In the rows, zero is written as 128.
Where one turn sends some rows of the set: a few examples, then the rows asked
sator: [133 108 133 110 124 169 146 119  93 109 117 147 135 125 129]
vozo: [118 100 145 125 112 176 104 126 138 113 162 138 141 116 136]
gali: [103  72 140 156 149 187 133 106 117 122 151 133 141 127 125]
sanib: [121  99 148  99 127 172 111 116 135  84 145 131 131 125 133]
Nov: [119  95 145 123 131 167 113 122  91 113 117 139 168 128 100]
nuter: [112 109 139 108 124 162 124 110 139  95 166 123 123 128 130]
bopa: [127 125 126 138 116 180 147 123 107 114 138 133 159 125 122]
lapa: [119 101 145 115 111 169 106 121 144 116 163 136 130 118 130]
mas: [127 103 144 140 133 170 117 117 104 108 125 129 172 132  90]
mono: [ 93  92 156 137 149 185 104 107 106 118 132 137 140 155 113]
Bakik: [102  89 139 147 152 161 149 108 102 122 143 120 143 141  99]
sen: [101 105 148 119 148 171 146  95 110 104 135 151 131 128  85]
lale: [116 103 143 117 116 160 116 113 139 116 169 138 118 119 131]
Ded: [155 106 143 144 130 173 142 107 102 114 126 143 136 128 103]
gop: [ 87  96 141 135 131 172 135 112  97 138 142 157 145 120 105]
tope: [135  95 151 130 136 165 114 112 104 111 117 145 155 126  88]
Kobok: [113  94 138 133 132 154 124 109  87 139 147 135 109 128 111]
Kamin: [109 126 138 134 124 175 125  99 110 119 162 145 120 121  88]
ripun: [126  84 144 118 126 155 113 124 137 113 156 115 124 131 136]
vinad: [137  81 147 129 131 160 113 122 136 106 152 116 127 130 137]
nepa: [117 101 143 100 124 165 114 115 141  92 153 122 128 128 129]
Pavus: [ 97 115 129 118 140 165 135 106  89 102 149 112 126 140 106]
pupe: [106  76 145 128 160 186 138  93 120  93 137 139 127 131 116]
maf: [131 120 130 143 121 184 141 118  94 111 138 131 163 130 114]
Narim: [156 108 138 142 128 167 149 114 116 118 129 140 131 126 111]
Lubap: [ 88  87 142 129 140 199 127 102 116 109 146 159 142 117 123]
mev: [ 98 100 157 141 151 189 106 103 115 113 137 137 140 155 104]
zar: [100  95 161 138 149 186 102 102 113 120 133 147 133 151 107]
bova: [116  91 139 116 125 150 121 117 129 114 163 120 118 130 142]
Guna: [132 106 138 117 125 175 138 116  81 110 117 149 144 127 123]

Bakik -> gop
Guna -> Ded
Now these:
Lubap -> pupe
bopa -> sator
vozo -> sanib
nuter -> bova
mev -> mono
Kobok -> Kamin
tope -> mas
nepa -> ripun

